A single turn carries every row of the set below to another of its rows. Some are shown first; where does it send the rows asked next?
K_94: [  5.6  14.4  -7.6  -3.7  -6.1   1.1   4.1   9.1  -0.9  28.3 -25.7 -23.3
   9.2 -20.5 -38.3 -30.0 -22.3   2.4  15.6  15.3  19.0  15.1   2.3   4.0
  38.8  17.2  -0.8   1.8]
K_27: [-22.1 -12.8  16.8  15.8 -14.7 -15.4  -3.9  12.1 -10.8  24.9   3.3   1.3
  25.6   1.3  -3.7   3.3  23.9  -6.9  -4.8 -11.5 -37.4  22.9  -7.4 -20.3
 -24.5 -47.6  -7.6  -3.4]
K_373: [-46.2  25.5  -8.5 -15.8 -32.8 -22.2 -30.3  32.0   6.2   2.2  -8.7  -8.6
  -0.9 -25.4   4.1 -17.2 -15.7   8.7  -0.1  -8.2   2.4  -4.6   0.0  23.9
  21.8 -19.7 -10.7  -9.4]
K_847: [-23.2 -21.5   2.4   6.9  -8.1 -19.8   2.2   4.6  -2.0  22.4  14.4  12.9
  25.9  -3.5  -0.2  13.5  25.7  -6.3  -6.0  -7.4 -31.1  16.7   2.4 -17.4
 -24.2 -44.3   4.8  -2.8]
K_717: [ -9.4   2.0  -5.1 -12.5  -4.7   3.5   2.8  17.4  11.3  26.3 -32.0  -9.9
  15.2 -24.3 -32.7 -33.8 -23.9  -0.8  10.3  13.7   5.4  32.8   4.6   4.6
  36.8  17.4   9.0   2.9]
K_587: [-20.9  33.1  14.1 -17.3  13.1  -3.3  -0.1  11.7  15.6  29.9  15.8 -32.6
   8.9  17.7   6.4  15.2   8.5   5.2  21.4  21.6  -1.2  -1.3  28.3  26.1
 -10.1 -24.9  13.6  -9.3]
K_885: [  4.1  11.0   0.5  -1.9  -1.3  -0.1  -0.6   9.3  -4.2  27.8 -35.5 -13.8
  21.7 -15.8 -34.3 -41.3 -17.3   2.1   9.9   8.4   8.0  31.9  -7.0   4.6
  30.5  16.8  -3.9   6.7]
K_983: [-44.3  17.8  12.7 -19.8 -41.2 -24.3 -28.0  42.2   7.5   0.5 -16.6   1.7
  -4.6 -16.2  11.5 -22.9 -19.6   5.4  -3.6 -11.6  -3.3  -5.9  -0.5  22.5
  10.8 -12.3  -8.0  -3.7]
K_113: [ -1.6   6.4 -15.1  -8.3   0.9  -4.8   4.1   8.7   5.1  28.1 -23.2  -5.1
  24.4 -16.6 -30.2 -32.5 -17.8   4.6   8.0  11.7  19.7  28.3   3.7   7.9
  34.0  19.8  11.0   5.1]
K_850: [ -0.5  14.0   9.6 -32.3  11.7  -7.2  -7.1  10.0  19.7  11.5  24.6 -26.5
  -7.3  24.5  18.9  19.9   9.0  13.9  17.3  22.4 -12.1 -19.1   9.9  39.0
   6.3 -27.8 -10.0  -7.9]
K_889: [ 29.0  -5.3   6.8 -42.8 -21.6  -0.8 -18.8   5.4   9.5  -5.7 -11.6 -13.7
  -4.8   2.2  -6.5 -27.3  -5.5  -6.1  15.7 -22.5   3.1   0.5 -19.0  11.1
  -3.2   1.8 -48.8  13.7]
K_918: [  0.6   6.2  10.6  -2.9  -8.1  -6.0   9.2  15.6  -2.9  28.0 -38.7  -8.4
   9.7 -21.6 -35.3 -35.6 -26.5   6.2   8.6  20.6   4.9  19.9  -1.0   4.0
  32.0  22.5   5.9   2.9]
K_620: [ 15.9 -41.1  28.1   9.3 -10.1 -12.6   7.4  16.7  -5.5  13.8   0.4  21.2
 -16.2   9.2   9.3   2.0  -5.0  -2.5 -13.0  22.1 -42.8 -28.0 -18.4   3.0
  32.2 -14.2 -24.2   4.4]
K_560: [  5.7  21.6  19.6 -14.2  25.2   6.0   8.7   7.3  15.7  30.4  13.5 -24.3
  -6.8  24.7   7.7   9.1  -4.1   0.8  18.4  37.6  -1.8 -22.5  22.8  34.5
  18.8   0.2   2.9   0.7]
K_610: [-22.9  28.2   5.6  -9.7  19.1  -9.9  -0.7  15.6  13.4  29.9  11.7 -26.6
  10.2  12.8   5.6  14.1   4.6  18.2  13.0  36.0  -9.1   1.0  18.6  35.8
  19.4 -24.9  17.5 -13.8]
K_673: [  7.0 -12.5  35.5  24.8 -29.5   5.8   6.3  41.8  -4.1  47.5   2.8 -13.6
   4.7  40.4  -2.0  -9.4  -5.5 -23.1   1.0  -4.6   9.6  -8.9   9.5 -24.9
   5.2  -7.9   3.6   5.0]
K_308: [ 12.6 -48.3  20.8   9.4   0.5   1.1  11.4  12.1   4.4  19.2   6.6  23.6
 -13.3   9.5   7.7   4.0  -3.7 -19.3 -11.5  21.7 -44.8 -20.3  -8.4  -3.2
  35.6 -11.6 -20.3   9.2]
K_419: [-21.1 -21.0  17.3  11.6 -21.7 -23.4   3.3  17.9  -9.2  24.8  -2.0   0.1
  21.0  -5.7 -11.9   7.4  19.2   6.8  -3.4   1.2 -37.7  23.7  -8.5 -21.5
 -17.4 -47.4   4.2 -13.0]
K_645: [-43.3  21.7   2.9 -13.1 -27.2 -21.4 -34.9  33.5   3.1   0.5 -17.1   4.8
   4.4 -18.0  11.6 -30.3 -15.2   5.8  -8.1 -12.0  -8.6   3.2 -10.5  27.9
  23.9 -13.8 -17.5  -0.2]
K_444: [ 27.2  -5.9  -4.6 -46.3 -22.0  -3.5 -13.8   1.0  10.7  -9.2  -3.9 -20.0
 -14.0 -10.5 -13.5 -14.1  -6.7  -0.1  19.9 -12.6   6.4 -10.0 -13.6  11.3
   2.8  -3.6 -45.8   4.9]
K_740: [ -0.6  -3.2  33.4  36.5 -17.8  10.5  -0.7  34.2  -7.1  47.6   3.6  -4.5
   8.4  40.0   6.2 -15.3  -4.1 -33.0  -5.9  -6.7   2.7  -9.9   8.3 -18.6
  13.4  -5.8  -3.9  13.0]
K_566: [ -4.0  -9.2  19.8  27.7 -13.9   7.2   6.1  30.0   1.4  48.7  15.4   2.8
  12.0  36.9   7.4  -5.6  -1.5 -32.5  -5.0  -6.6  13.8 -11.8  21.8 -19.1
   7.5  -4.0  10.7  13.2]
K_832: [ 25.9 -18.4   0.8 -53.9 -20.4   6.8  -9.8   8.9  23.3  -4.1  -9.8 -14.4
  -8.2  -4.1 -14.8 -21.7  -9.8  -9.1  21.0 -15.4   4.3   7.1  -7.7   5.9
   1.3   5.7 -35.4  10.2]
K_399: [ -8.0 -17.0  27.5  24.5 -21.6  14.5   4.3  40.8   6.5  48.9   9.3  -6.2
   7.2  36.7   2.9  -5.2  -4.0 -35.7  -1.7  -5.9   1.9  -4.2  18.9 -24.6
   9.7 -11.6   7.9   7.3]
K_379: [ 15.7 -34.4  16.8  13.3  -1.0  -6.4   9.0  -0.4  -7.1  14.6  11.7  14.7
 -18.3   1.9   4.9  13.3   3.0 -11.2  -8.3  21.7 -41.8 -35.3 -11.1  -1.0
  26.1 -21.2 -30.2   4.7]
K_77: [ 31.4 -14.4  -9.3 -51.4 -15.6  -2.9 -10.4   1.3  18.0  -4.7  -0.6  -7.4
  -0.8   2.3  -7.0 -19.1  -4.3  -3.3  16.6 -19.3  14.7  -1.1  -8.8  11.5
  -0.5   6.9 -34.2  13.5]
K_415: [ 16.6 -42.0  12.3   9.4   8.5  -6.8  12.5  -1.8  -0.6  16.4  12.5  32.1
  -6.5   8.9  11.4   6.0   1.8 -13.7 -13.4  19.6 -35.2 -26.9  -7.7   2.5
  27.8  -7.2 -18.7  14.1]
K_321: [ -1.6  13.4  10.7 -29.5  25.8  -9.2   5.3  -8.6  15.4  12.6  14.4 -18.4
  -3.8   4.6   6.2  20.2  11.6  15.0  17.8  34.8 -26.7 -10.4  11.9  35.6
  -1.0 -23.6  -5.1  -6.8]
K_854: [ 29.4 -14.3  13.5 -50.0 -27.0  -6.2  -7.0   5.3   9.8  -5.8 -15.0 -14.1
  -9.7  -6.4 -14.9 -19.7  -6.9   0.3  19.9 -14.4  -1.5  -0.4 -14.0   3.4
 -14.7   2.2 -38.3   8.2]
K_62: [-42.3  12.9 -13.4 -25.8 -25.5 -25.9 -30.9  30.2  15.3  -2.7  -2.5  11.4
   6.0 -17.0  16.3 -20.4 -12.6   8.1  -5.9 -12.7   3.5  -2.5  -0.8  30.4
  22.5 -12.1  -6.6  -0.1]
K_601: [-24.2 -30.9  10.5   4.5 -14.3 -11.4   2.3  14.2   2.7  23.2   7.1   6.0
  18.2  -4.9  -6.3  12.8  20.5  -8.8  -2.3  -2.8 -43.9  22.7  -1.4 -22.4
 -16.6 -48.0   1.5  -7.6]
K_52: [-29.9  -9.1   8.4  20.1 -16.6 -16.7   0.1  10.6  -9.9  27.2  10.6  -4.1
  16.3  -8.9  -7.7  16.5  21.2  -5.3  -1.9  -1.0 -32.3   9.4   2.2 -20.7
 -18.7 -52.0   0.9 -11.4]
K_484: [ 17.4 -34.9  24.6  17.2   4.8  -6.1   5.7   2.6 -10.6  16.1   0.2  22.9
  -7.0   6.5   7.4  -2.8   2.9 -12.0 -14.0  17.2 -47.4 -18.9 -20.3   1.6
  27.5 -13.7 -31.9  11.7]
K_658: [ 19.8  13.8   9.7 -20.3  24.2   5.6  11.3   2.4  16.0  30.7  14.1 -37.0
   4.3  26.9  -7.3  11.7   5.5   9.8  25.7  33.7   1.7  -1.4  14.6  25.3
  11.0 -11.0   2.8  -4.9]
K_205: [  4.0  -5.1  24.2  35.6 -16.9  11.7   8.6  26.8  -6.4  52.0  12.2 -14.7
   1.0  31.1  -4.9  -2.3  -4.0 -31.6   1.5   1.8   9.2 -20.7  17.1 -23.8
  13.2  -8.5   0.0   6.9]
K_471: [-45.0   7.8  -2.1 -30.8 -32.5 -15.5 -30.9  39.2  20.4  -3.7 -11.1   3.9
  -3.9 -20.1  12.5 -21.7 -19.7   0.6  -2.1 -10.9  -7.2   2.0   0.4  25.8
  22.9 -12.6 -11.1  -3.4]

K_373 turns into K_205
K_77 turns into K_847
Now find these:
K_658 turns into K_321
K_854 turns into K_419
K_889 turns into K_27
K_601 turns into K_717

